128 stands for zero in the data rows.
One hidden rule gives every row of this table a label. Here are some rows, each with its label.
[131 117  89 171 112 142 216 182 151 255   0 125  83 162 127  51 139 117
 132  70 175 122 239   3 177 135 200 165  75 202 225 155 255 108 208 153
 198 226 113  63  94 107 134 169  93  40 179 108] 4
[206  65 124 223 147 117 168 126 144 183 115 177 125 122 154  87 143 128
 194 139 115 147  24  42 113 149 154 142 110 152 103 129  90 119  36 108
 171 190  95 106   0 147 102 143  78  61  89 100] 2
[213  62  58 212 104  98 255 166  85 141  24 115  85 137   0   0 210  89
 124  88 128 143  90  14 213 164 171 183  77 162 193 151 226  78 102 114
 161 214  73   0   0 164 177 123  88  14  87  73] 2
[ 47 117 113 115 120 127  51 157 107 130 167  88 131 125  96  47 123 134
 145 125 139 138 104 119 119 126 132 137 107 178 175 125 168 144 155 114
 107  92 137 188 167 126 141 144 128  92  93  79] 2
[ 64 163  95 142 112 141 158 148 133  71 153 148 134 114 154 140 179 119
 130 171 139 119  81  59  99 143 127 126 108 115 184 126 158 142  64 113
 111  86  84  90 119 105 126 132 172 155 126 156] 2
[200 105 103 135 145 136 223 158 144  93 102 138 126 134   0  95 162 123
 153 126 121 144 136 124 104 113 137 136  78 119 174 129  28 139 146  84
 120 103 104 154  63 134 134 136 128  16 103 109] 1
[250 126 179 219 132 114 199 128  65  83 119 120 128 148  90 104 106 137
 164 118 103 139  16 123  89 153 167 175 105  58 131 125 116 132 124  96
 139 181  63 138  39 161 140  94 171 216 127  98] 2
[236  65 108 159 115 103 255  94  85 230  76 194  92 122   0  82 204 136
 165 101 102 130  76  14 150 135 151 157 141 128  93  99  88  77  68 119
 188 241  73  16 110 160 152  82  54 126  76  96] 2
[134 143 122   0 173 150  97 196 135 138 150  77 156 120 198 168  76 117
  86 163 135  98 123 106  99 122  94  81 167 123 142 117 182 141 166 165
 128  58 199 255 199  97  98 137 156 100 219 165] 3
[215 124 117  85  90 144   8  82 143   0  85 132 140 124 158 137 169 118
 134 145 127 128  40 129 121 119  99 152 154 140  85 102 145 140 114 177
 137  95 123  92 165 114 100 112 179 255 122 128] 3
[  0 122 132 134 112 139 100 108 116 155 179 166 134 141 176   0  82 142
 127 140 104 132 184 191 102 108 118  52 132 147 135 117 124 131  68 124
 150 144 130 199 116 103 112 130 154 114  75 161] 3
[154 102 169 211 128 104  92  53  70  52 131 189 141 128  44  20 155 128
 143 132 119 130 187  79 106 117 159 158 142 108 138 128   0 110 143 125
 116  58  84  94  53 147 133 129 170 187  82  83] 1
[ 48 137 112 132 104  90 194 141  90 198  63 147 146 109 110 183 114 135
 119 105 149 135  67 201 103 135  81 101 142 145  74 148  25 134 182 105
 143 169 103 178 240 144 116 118 157 183 127 144] 2
[119 132 114 150 116 125 113  66 149  92  77  93 134 119  94 106 175 144
 162 145 115 135 105  97 138 126 159  87 115 109 130 126 133  91  69 102
 115 147  84  31 154 162 125  82 111 144 101 117] 2
[144 173  74  15 135 119 190 140 163 104 112  74 132 129 255  70 154 123
 100 112 134  93 151 224 148 150 142 121 134 149 189 170 244 154 150 127
 138 111 160 138 204 130 112 144  94  65 196 156] 2
[  0 170  37  23 144 172 130 172 189 236 180   0 116 125 255 255  66 120
 102 111 150  74 166 255 135 134 149  98 105 155 225 149 174 178 203 203
  78  84 241 255 255  83 105 169 138 156 255 166] 4
[249  75 201 255 103 120 200  34  99   0 177 206  86  96  25  46  98 166
 137 151  92 166  63 102 133 120 183 207 140  89  61  97  12  89  68  65
 164 255  65  21  43 186 172  95 220  64  88  86] 3
[164 137 162 129 138  98 132 136 173  75 135 139 131 133 113 194  97 129
 135 179  75 126  31 170 130  93 114 199 129  65  72 121   7 140 103 125
 140 182  73 118 129 149 103  99 179 255  10 113] 3
[ 14 150 159  84 149 162  99 255 170  57 156  37 130 129 100 255 161 119
 111 144 100 112 165 128 128 119 121  85 149 157 137 125 226 140 156 146
 116  12 207 237 201 132 122 150 150 227 168 205] 2
[  0 222 130  82 235 172  77 255 184  81 149   0 133 139 255 255  71 111
  55 130 125 105 224 174 163 111 125  76 166 153 174 134 255 187 220 144
  98  22 165 202 255  78 111 151 122 145 225 187] 4
[ 81 111 135 173 127 137 182 176 172 194  11 162 125 121  10 160 139 146
 167 118 129 102 170  62 157 158 128 113 125 141 157 155 255 116 120 152
 132 148 122 167  86 131 146 173  63  32  97 123] 3
[  0 174 131   1 184 141   0 227 207  42 188  81 158 137 195 214  16 143
  75 188 149  93  75 234 111  93  89  57 156 120 132 104 183 145 222 128
  98   0 234 231 255  85  86 159 120 150 191 243] 3
[120 154 133 147 181 108  72 129 139 149 179 136 103 127 114  59 147 127
 196 128 134 129 171 161 171 158 154 114 122 129  79 133 243 119 193 159
 134 161 101  51  95 125 113 166  79 137 157 135] 3
[ 75 137  82  71 149 139   5 200 178 255   7  91 109 135 128 120 167 110
  83 113 128 115 176 147 180 155 178 171 138 173 175 165 200 158 175 137
 130  74 104 105 135  99 124 169  71  47 186 170] 3
[148 134 121  52 145 118 112 187 152 200   7 139  87 154   1   0 176 125
 139 110 144 120 172  71 172 134 152 163 121 195 126 142 230 116 174 111
 181  82 155  64  61 160 125 188 109 120 117  93] 2
[ 67 137 145  68 115 113 101 124 137 143 230  97 130 133 143 193 144 111
 115 141 141  97 221 123 125 140 104 125 111 129 155 152 221 126 128 149
 116  52 133 210 144  86  94 135  99  42  54 177] 4
[159 129 138  92 101 124 170  90  82 104 112  67 141 127  69 167 100 122
 129 170 122 131 164 186 132 118 134  87 167 170 113 125 120 151 150 119
 143 214  86  69  94 139 123 133 100  65 164 128] 3
[ 83 171 106  97 152 144  45 155  95 139 159 107 143 127 156 237 115 104
 132 132 136 118 129 195  94 127 166 140 165 147 198 124 157 161 124 148
 110  33 235 177 255  95 121 149  94 202 165 129] 3
[124 137 171 116 138 125 200  68 172 126 133 146 124 130 136 194 184 126
 109 153 137 129 133 110 124 160 138 112  87 118  83 123 149 107 122 135
 130 180 146 114 140  99 137 156 128  59 250  99] 3
[ 93 199 150 133 101 160 119  89 153 178 193  55 130 124 134 136 133 142
  63 163 148  95  92 255 107 131  91  96 140 179 138 105  52 158  87 152
 130  21 197 198 139 120 137 149 102  91 115 164] 2
[255  67 161 186 107 128  10  77  90 174 111 118 149 121  18  90 124 143
  99 151 134 142 132 152  79 146 104 141 122 133 128 156 148 135 152 113
 135 145  62 136 128 132 162 104 160 208 152 165] 2
[  1 126 116  45 157 145  43 108 108 114 156 104 111 141 188 146 108 122
 152 162 137 128 165 147 148 123  88 183 146 197 114 120 149 142 152 125
 129 219 129 102 186 134 137 136  91  76  96  98] 3
[198  35 105 153  71 118 255  71 104 235  30 186  85 153   0   0 200  87
 194  66 125 145 176   0 200 234 190 243  66 215 104 161 147  91 149  88
 187 242  68  75 102 176 217 146  25   0 139  33] 2
[ 74 166 183  43 198 148   0 160 179  70 253  89 156 118 184 255   0 134
  73 185 115  98  87 255 104  77  17  95 148 140 133 128 114 157 147 140
  82  52 173 187 137  94  80 128 174 255 255 150] 3
[129 135 149 177 176 126   0 150 147   0 157 120  95 112 119 159  68 125
 165 135 132 128 115 149 122 106  98 149 133 135 100 120 130 130 159 170
 145  94 119 173 227 113 143 135  58 121  93 196] 4
[  0 158 146  78 187 144 175 184 166 191 142  74 122 141  91 131 112 142
  91 178 109 134 196 163  89 120 110 129 139 100 166 160 153 164 184 137
  89  61 169 215 255  87 116 137  72 159 216 184] 3
[ 93 131 167  51 126 139 168  65 124  76 231  91 124 114 178  90  94 115
  98 134 132 141 109 174  92 117 154 140 163 107 126 127 130 144 183 117
 117 118 160 104  95 100 101 103 151 188 101 161] 3
[177 141 146  90 151 135  74  57 124 192 164 169 133  94 139 255 169 154
 140 171  98 131 122 128 119 140  89  86 121  95 159  93  46 140 104 125
 137 182 168 186 153 130  95 125 186 162  75 128] 1
[ 71 148  68 169 146 139 183 196 162 156  15  86 109 149 191 168 141  96
 116 112 142 147 249 213 126 124 111 136 123 104 145 124 206 151 161 136
 140  70 155 183  16 100 134 125 107 144 152 174] 4
[160 142 135 136 159 163 113 184 141  73 128  32 130 154 205 144  98 108
 147 104 149 105 123 220 113 119  87 147  90 168 234 134 195 157 186 161
 117 135 178 167 173 136 129 138 128 101 152 181] 2
[155 123 151  92 139 129  92 146 112  96 148 148  97 128 137 219 193 132
 124 114 125 145 195 148  68 106 133 117 124 111 151 132  75 139 176 134
 113 121 144 147 168 162 119 137 101 128 120 104] 1
[ 62 139 161  65 154 135   0 141 128 110 102 136 163  94 161 142 131 145
  95 156 117 108  95 170  78  88 114  71 151 149 150 120  40 137 105 110
  81  95 160 205 194  79 106 104 172 203 166 179] 3
[  0 181 101  59 165 151 227 212 142 223  60 120 155 145 168 126 140 102
 135 122 166 101 154 217 124 177 138  81  97 148 114 144 188 145 218 147
 130  67 165 170 222 108  89 131  87  82 214 107] 4
[ 89 165 159 111  93 124  85 149  99 212 110 155 149 126  58  61  67 144
 122 117 113 127  79 152 108 109 144 113 107 107 159 133  93 120  64 140
 153 139 147  80 141 119 142 106  93  60  33 121] 2
[201 131 185  88  99 135 156  72 135  28 163  85 122 113  96  69 196 170
 134 106 133 136  18 151  82 127 128 105 152 139  67 128  89 143  98 139
 138 160 139 106 170 154 127 108 182 255 111 156] 1
[114 137  97  33 157 140 135 165 114  79 180 125 138 102 144 118  91 136
 150 142 121  95 165 144  97 107 130  98 143 137 103 118  29 138  85 135
 118 125  94  86 144 115 145  94 146 200 122 141] 3
[ 88 113  25   9 130 141 232 243 137 255   0  71  75 171 104   0 178  67
 145  47 153  87 255 116 235 167 188 116  54 238 241 170 255 107 213 157
 144 128 109 151 123  89 173 167  19   0 233 158] 3
[154 118  85 181  68 110 237 152 136 210  75 165 131 150  33   0 169 131
 166  62 121 136 114  72 178 167 144 203  75 163 138 126 133 118 188 162
 143 209 163  77  48 121 154 139 111  36 118 101] 2
[136 111 136 141  96 141  33  97 143  75 161 183 133 144 151  53 167 125
  79 117 117 125  74 106 164 137 143  97 161 111  76 139 144 132 111  99
 117 140 172 140 118 122 123 139 189  71 112 141] 2
[102 145 141 198 153 139 145 109 144 147 193 143 126 134 123  64  69 125
 125 117 123  92 160  69 135 135 121 132 113 148 182 131 123 107 131 119
 142 123  89  91  59 104 125 105  99 171 116 117] 4
[175 128 117 109 124 132  48 171 144 135 219  49 150 134 129 245 143 121
 110 167 121 114 135 184 137  80  69 103 191 119 128 128   0 155 113 155
 128  56 159 141 178 137 136  93 127 152  99 139] 3
[199  63  81 236  46  90 199  50  97  87  21 220  84 148  26   0 231 113
 169  61 121 136 161   0 217 169 185 200  45 140  75 153 207  79 115 138
 187 226  43   7   0 156 174 161  97   0 141  43] 2
[147 156 119  89 121  98  62  82 127  66 135 169 141 136 138 131  94 158
 128 139 122 130  42 156 104 115 141 112 140  89  86 132 172 114  37 128
 101 164 112 177 114 163 108 128 168 244  97 122] 2
[168 158 181 229  99 118  45  56 115 126 136 163 160  90  47 135 123 140
 151 123  83 142   6 100  72 110 111 138 147  60 103 112   0  76  36  99
 151 147  56  87  89 150 117  97 243 255  37 108] 2
[122 179 146  94 206 160 124 215 175 110 162 104 195 136 240 224  90 145
  34 142 126 103 144 122 101 106  90  95 159 174 165 128 255 162 192 145
  70  53 170 173 142 114  95 106 172 164 159 146] 3
[129 163 145  72 106 167  49 132 145  63 104 135 187 108 137  94  71 131
 149 127 130 131 123 238  85 104 122 118 143 100  79 117   0 132  82  81
 121  90 126 135 138 139 122 104 166 197 128 119] 2
[167 161  99  39 151 146 249 219 106 133  52  37 120 151 197 127 110 116
  97 123 151 138 142 120 213 167 128  88 114 155 232 159 201 114 118 164
 157 114 160 218 163  92 137 152  39  73 156 154] 4
Which label does each new row get?
[104 130 141 182 116 131 174  61  99  87 173 163 138 132  29 192 122 156
 128  80 110 140 107 169  68 139 118 138 150  89 128 105 158 116  96 133
 124  83  41 121  38 169 117 125 176 113 132 154] >> 2
[ 52 232 118  60 196 174  80 187 171  92 239   3 143 161 254 255  51 107
  58 175 163  94 104 255  52  89  96  71 129 163 219 132 215 140 181 169
  70   3 230 255 246  52  98 156  94 179 161 165] >> 3
[  6 142  93  99 106 139 181 164 148 160 100  12 133 136 128  53 140  91
  84 138 187  88 136 117 155 108 147 149  99 146 142 140 248 148 198 145
 126 127 135 217 102  90 148 140  89  51 255 169] >> 4
[206 115 145 121  69  91 244  63 147  41  98 217  69 126 135  93 161 139
 162  91 120 109 104  55  91 133 150 173 130  94  77 127   6 103 100  90
 134  83  30  82 105 134 153 112 127  72 130  71] >> 1
[ 62 144 120 131 158 106   0 160 119  96 125 108 143 145  77 152 130 129
 109 107 158 136 100 123 144 152 134  81 108 138 187 105 218 174 146 123
 128 116 115 147 254 109 133 133 143  89  95 127] >> 4
[253 110 144 248 114  99 255 108 153  89 147 171 159 118  22  75 131 124
 186 125 124 164 121 106 147 123 143 162 151  79 157 104  88 111   0  98
 168 194 111   0  42 156 162 112 134  39 109  84] >> 3
[216  97 170 255  77 103  91  69 119   0 163 255 153  83  65 150 112 151
 142 133 102 141  84 149 103  96 130 123 151 134  75 115  46  98 109  87
 145 138 111 120  20 152 111  91 190 206 107 104] >> 2
[254  73 144 231  94  98  78 117  84  25 140 217 137 148  75   1 229 133
 156 156 108 113  18 127  83 118  89 151 129  61  56 132 125  84  66  97
 140 251 120 115  63 142 162 128  62 182 107  75] >> 1
[144 138 107 106 103 130 255 133 109 132  40  90 119 153 123  39  75 125
 162 119 116 125 125  61 168 146 105  88 116 119 148 110 255 111 169 123
 148 114 134 139 100 131 145 130 129  48 162 115] >> 3
[187  75 146 214 106 111 150  15 114  64 140 254 141 138  87 127 180 129
 162 128 100 142  80 100 167 109  91 168 139 134  46 120  78 121 114  98
 159 182  61 104   0 159 157  96 196 139 102  80] >> 2
[145 103 130 170 154 117  60  78 128 138 126 123 132 141 167  46 117 155
 104 149 123 135  87 114 114  98 119 118 146  66 104 101   0 140 149 111
 120 205 137  70 100 135 132  99 189 154  88 140] >> 2
[  0 152  87  81 191 156  81 187 192 150 128  57 113 142 255 162 113  89
  88 151 160 107 168 232 110 127  94  59 163 206 146 159 236 119 162 133
 110  53 171 245 247  91 128 108 143 113 181 136] >> 3
[  0 117 106  70 194 140  66 216 155 134 219  71 149 107 250 249 102  99
  76 124 144 126 145 186  62 131  97  77 126 191 180 132  69 153 158 173
  98  19 189 175 249  91 136 162 105  98 187 155] >> 3
[ 40 160 136 112 150 139  43 190 170 131 206  28 139 136 255 175  80 121
  62 175 114  91 155 235  85 113  75  59 154 115 183 114  83 159 210 154
 106  58 174 218 138  89  76 115 196 193 113 158] >> 3
[212  76 145 162  70  95 192 135 142  70  53 140  96 143 182  64 227 145
 180  90 116 131 139  32 162 143 193 153 129 164 117 124 107  94  64  95
 137 171  43 104  40 156 147 111 113 160  85  71] >> 2
[  0 200  87  70 199 153  85 214 153 202 136   0 168 119 178 255  93 109
  78 155 185 108 198 218 101 107  90   0 135 151 151 160 255 177 215 198
  72  96 180 145 159  63 101 149 106 145 198 160] >> 3
[  0 176 132  50 170 177  19 233 174 255 225  58 151 151 244 158  59 105
  61 100 158 108 239 223 148 135 103  42 114 163 198 156 136 159 172 152
 113  20 209 177 255  77 110 158 137 255 217 184] >> 4
[143 121 169 202 135 126  53  44 101   0 208 150 152 108 170 163 168 158
 128 166 122 155 125 138  74 104 109 149 156 100  59 102  29 114  85 140
 117  91  77  62 131 147 116 100 196 176  80 147] >> 1
[183 158 111 157 119 119  76 122 145  84  61 125 100 114   0 154 127 138
 124  76 101 155 170  96 107 113 101 149 118 167 155 136 130 108  74 118
 142 109 143  83 105 128 134  93  95  68  93  72] >> 2
[109 178  52  85 143 145 161 187 192 255  48  58 123 155 179 148 136  84
 100 113 144 107 255 110 146 190 152  51 102 195 179 161 255 176 171 159
 121 163 148 255  91 105 167 173  49   0 118 137] >> 4
[  6 121  92 162 119 119 180 193 156 200  89  90  71 149 125 132  90 111
  78 126 165 128 150 131 148 147 170  60 125 128 169 151 207 186 160 134
 122  68 156 211 247  91 114 138 101  95 179 113] >> 4
[183  78  60 184 110 124 255  67  84 242   0 144  90 163  87   0 211 106
 177  60 136 156 210   0 214 163 165 171  96 155 130 145 142  92 195 106
 182 199  51  94   0 152 197 176  68  46 161  52] >> 2
[  0 157 102  50 186 132 194 221 167 211 227  83 137 172 252 175  80  96
 111 133 145 108 255 150 149 131  98  63 122 184 138 164 255 160 196 178
  97  18 227 179 255 106 119 145 142  95 196 164] >> 4
[210 143 122   1 166 151 119 156 108 211 166 134 118 121  74 238 134 125
  74 140 131 117 185 222  94 119 122 127 120 143 105 159 163 127 145 127
 133  51 177 200 141  79  93 152 170  84  94 133] >> 3
[  0 124 114   0 177 172  76 243 156 161 180  25 134 113 247 226 113 114
  99 140 142 103 235 164 138 112 111  80 116 134 227 125 194 164 179 179
  98  59 184 193 150  70  98 141 108 133 212 155] >> 4
The hidden rule looks at only part of the columns. Which column or columns, counting from 0, in order?
16 24 41
